First come named turns, each shown by rows before and after it. For each pair of rows after them, which turns, in which order, take the first row to the second? The first pair is done for you.
turn Gof:
[ 26 -37  -2  24  33  27   0  24  10  13   4 -15  22  29 -29  13  42 -30
 -19  12   0  20 -47 -45   3 -17 -37  17  23] => [ 18 -15   2  21  17  30   6  16 -13  27   0 -10  15  14 -35  -2  29 -22
 -44   9  12  21 -40 -26  38 -22 -48  40  27]
[ 16 -59   6 -13  33  -4  22  17  23   6  28  -3 -17  28   8  12  13 -33
  61 -11   8 -10  20   8 -44  42  40   1 -30] => [  4 -42   5 -15  45  22  33  26 -12   8  -1 -10  -7  20 -26  -1  -7 -38
  64  18  16  32  13  18 -29  58  -9  22 -28]
[ 11 -16 -13 -11  22  12  11   6  13   3  -8  -9   2  25   7 -17  13  -5
  15  10   5 -11 -18   1 -31   5  -5 -20  -4] => [  2  -2  -9  -8  21  24  13   5  -2  11 -17 -10   1  14  -9 -25  -1  -5
   8  20  10   8 -16  14 -11   9 -29  -3  -6]
turn Bule:
[  6  -9   8   4  11   6   8   9  13  34  12  -7  10  22   2 -15  27  10
  23  12  11  -1 -16   4   1 -13  19  -3   4] => [  5 -16   8   2  17  -2   6  12   7  22   7  -4   7  20  -3  -6  28  12
  29  21   2  16 -11 -17  -8 -12  12  -2   4]
[ 27 -13  11   2  23  10  29 -12   4  28  -3  -3 -22   8  -2   6  17  28
  -7  11  -3 -14 -10  -9  -1   1 -22  21  17] => [ 21  -9   1   3  26  32  23   2  -3  25  -6 -16   2  11  -8  -3   7  14
  11  19   4 -11 -19   2 -10  23 -29   3   8]
[  9 -11   7  -4  17 -11  -3   9   9  -9 -13  -1 -15 -10  -6   5  22   3
  -7   4 -11  14   2 -28 -12 -10 -11  10   5] => [  5  -5   8   1   6   9   4  -7  13  22  -3 -13   1  -9   4 -15   7   6
 -19  -5  13 -29 -12  19   3  -8  -5   5  -4]
[ 15 -31   2 -16  -4 -49 -15  -6  35 -23  15  21 -15  24  38  24  30   8
   0 -16 -21 -10  19 -38 -24 -24  35  -9  22] => [  2 -17  -5  -3 -11   2 -16  -6  36  26  25  -4  24  34  52  -7   4  -5
   4 -30  23 -60 -11  34 -13  -2  29 -39  -2]
turn Rezez:
[ -4  33   6  29 -10  48 -25 -19 -13 -16  26 -14  19 -12 -11  40 -28  -8
   5 -11  -2  63  14  14 -14  16  11  40  15] => [  6  15  -1  33   9  73 -15 -15  17   4  28 -27  31  13  -3  23 -26 -16
  16 -11   7  35 -10  36 -38  25   3  20  13]
[ 14  10   4  -7   2   8   0  -4   3   9 -10 -15 -14   0 -23 -18  16   9
 -13  15   4  -7  -8  22  18  -5 -35  27   2] => [ 13  13   5  -9  -3   4  -6  -7  -1   9  -8  -9 -12  -3 -21 -18  16   9
 -13  15   4   1  -5  15  23  -6 -34  29   1]
[ -7 -13  -3  12   4 -14  56 -21  32  32  35  10  47  30   4  11  11 -17
  14  17   5  14 -32  36 -15 -24  19   1   1] => [ -3 -15   3   5  -4 -42  55 -27  25  20  33  25  24  22  -4  20  26  -5
   1  18 -12  31 -16   9 -12 -39  22  23   7]
turn dum:
[ -4  -6  -7  13   7  15  -7  13   2  25  51  -2   4   9  41  -3 -18   8
  17 -27  19 -73 -24  45  18   5  -6 -45   2] => [ -1 -23 -12  13  48  33  12  40   4  14  19 -13   7  30  15  -6 -13   2
  41   8   2 -33 -40  17 -16  25 -52 -41   9]
[  8  -9   0  -5  13  36   3 -21  33  27  33 -43  15   5  15 -33   5   8
  -3 -19  -2 -57 -11  67 -15  48  -6  -9  11] => [ -2 -25  -6  -4  39  32  -7   9  26 -22  21 -47  27  18   8  -9   7  -9
  40   2 -17  -6 -10  19 -62  67  -6 -27   8]
[-27  21  11 -12 -55 -38 -46  -8 -23 -43  -5  15  11 -40  -1   8  -4  -5
  12  -8 -16  32  15 -19  20   9  34  15  11] => [-14  24  16 -14 -38  -2   0 -23 -16  24 -27   1  -9 -30 -20 -35  -4  22
 -32   9   1   8  -6  35  46   8 -26  53  20]
Then:
(two turns a pair)
[ -2  -5  26 -11 -17  -2  18  25  -9  -4   6  22   1 -17  -8 -19  13 -51
  48 -16   0  17 -26 -22 -15   2  25 -19  -6] => [ -1   7  29 -10 -35 -13  16   4 -16   7  13  31 -11 -32  -2 -25  11 -38
  21 -29   9  -1 -15  -1  15 -12  36  -4  -8]
Bule, Rezez
[ 18 -22  -5  -6  -2 -35  -1  -2  28 -39  19  39 -18   1  15  24  30   3
  12 -11 -15  -3   4 -33 -26 -11  34  -7   5] => [ -5  14  -7   5 -39 -21 -17 -15  -4 -11  30  35  12 -18  22   9  -5  -7
   1 -29  21 -30   7  26  20  -1  46 -14 -10]
Rezez, Bule
[ -4 -30   0  -2  20  30   7   0  29  28   6 -19   6  22   7 -20 -15  23
   7  -5  -8 -19 -11  18 -14   5   7  -2   8] => [ -5 -31   2  -6  13  -6  -8   4  20 -14   8  -4  -7  13  10   9  -1  22
  15  -6 -32  11   9 -32 -20  -9  28   0  17]
dum, Rezez
[-27 -23  -5  -4 -41  -6  10  -8  73  32  18  -9  17  18  23  -8 -10   2
  -6 -19  24 -41 -21  22 -33  -8   4 -17 -27] => [-33 -23  -2 -12 -32 -42  -6  11  47 -31   2   9   5   8   1  31  -1  -6
  20   5 -11  39   6 -55 -54  -4   1  -3 -17]
Bule, Rezez
[ -5  -2  -4  -1 -40 -20 -32 -14   1  -5  32  10  -4 -11  25   7 -10   1
  -3 -29  15 -13  16   1  -6 -15  63 -21   3] => [ 12 -11   6 -11  -1   6  19 -13   1  30 -16   0 -41   4 -17 -23   4  28
 -38  14  10  15  -6  10   2 -15 -25  42  26]
dum, Rezez
[ 33  14 -21  15  27  -9   0  -6 -39  -9 -12 -18   2  10 -21  -2   5 -38
 -19  16 -61  59   5  11  -7 -24 -36   6  28] => [ 44   6 -14  14   6 -25   1 -32   1  24  18 -16  -7  11  15 -14  19 -29
 -49 -22 -50 -15   5  44   4 -43   1  -6  28]
Bule, Gof
[ 17  -6   8 -12  40  15  26  18   4   1 -42  -1 -31  22 -37   3   8   9
  -4  32 -21  55 -12 -30 -13  -4 -63  40  15] => [  5  33  14  -8  -8  16  20 -21 -18  43 -21   7 -29  -9 -30 -17 -11  27
 -52   2  11   7   1  32  56 -16 -45  54   4]
Rezez, Bule
[  1 -25  -1   6  23  -4   8  -3  57 -27  11  11  16   5  31  20  29   9
  22 -10 -43 -27  -3 -27 -59   2  12  -9   0] => [ -2 -19 -10   7  39  31  16  15  50 -20  -6  -4  30  11  15   2  14   3
  33  10 -30 -13 -18 -12 -63  21 -24  -8  -1]
Bule, Gof
[-18 -19   3 -22 -16 -10  60 -18   2  23  -3 -21  -8  -1  -9 -12  16  26
   0  -4  49 -40 -22 -10 -19  21 -15  19  -9] => [-30  -7  -4 -25 -14 -11  43  -1 -25  -8 -14 -20   4  -8 -29   3   6  10
  27  12  43  13 -15 -38 -23  34 -24  20 -11]
dum, Gof
[  7 -19 -16   3  -4   5 -13 -20  15  25  28 -12   6   6  10 -11   8   2
 -10 -27   4 -34  13  17  16   7  24 -14  -9] => [ 18 -39 -14  -1  28   5   6  -6  19  10  -4 -16 -18  20 -13  -9  27  12
  -7   9 -19  11   8 -25 -10   6 -15  13   6]
dum, Bule
[-29   9  -4   9  -4  24 -16  34 -23 -16 -18 -16  29 -13 -21   8 -20 -27
  43  32  -1  53   3 -11 -10  25 -13 -21 -11] => [  7 -19  13  -8 -21 -49  -8  -8  27  -8  10  20 -35 -16  14  21  32  18
 -14   2 -32   3  32 -32  -4 -34  39  12  15]
Bule, Gof
[  5   1  -8  -9 -14   2   1 -37 -35  -3   5  35 -19 -19  11  22   6  10
 -17  10 -15   5  11 -19  25 -15  30  -6  -3] => [  8 -10 -19  -3   3  38   9 -25  -7  20  11  11   6   5  28   1   1   0
   2  10   6 -31 -24  15  -1   8  21 -39 -15]
Rezez, Rezez
[ 40 -20  21   2  10 -19   8 -27   4 -10  16   0  16   1  15  -5 -17  32
 -37   0 -18  -7  12  14   0 -11  19  24   1] => [ 30  -9  18   2  11 -17   2 -12 -22 -29   1  -1  26  -5  -5   4 -26  21
 -21  18 -26  36  16  -6   4   1   4  30   1]
dum, Rezez
[-13   7 -10   2  -7 -14 -14   7 -11 -26  -6   6  -7  -1   5  13   7  -7
  28  -7  -9  25  11 -29  -7  -6   0 -10   6] => [ -3  10  -4   1 -18 -19  -6  -8  -1  -5   1  12 -24  -4  12   3  17   6
  -7 -22  -8  -2  17 -13  12 -24   8   4  11]
Rezez, Bule
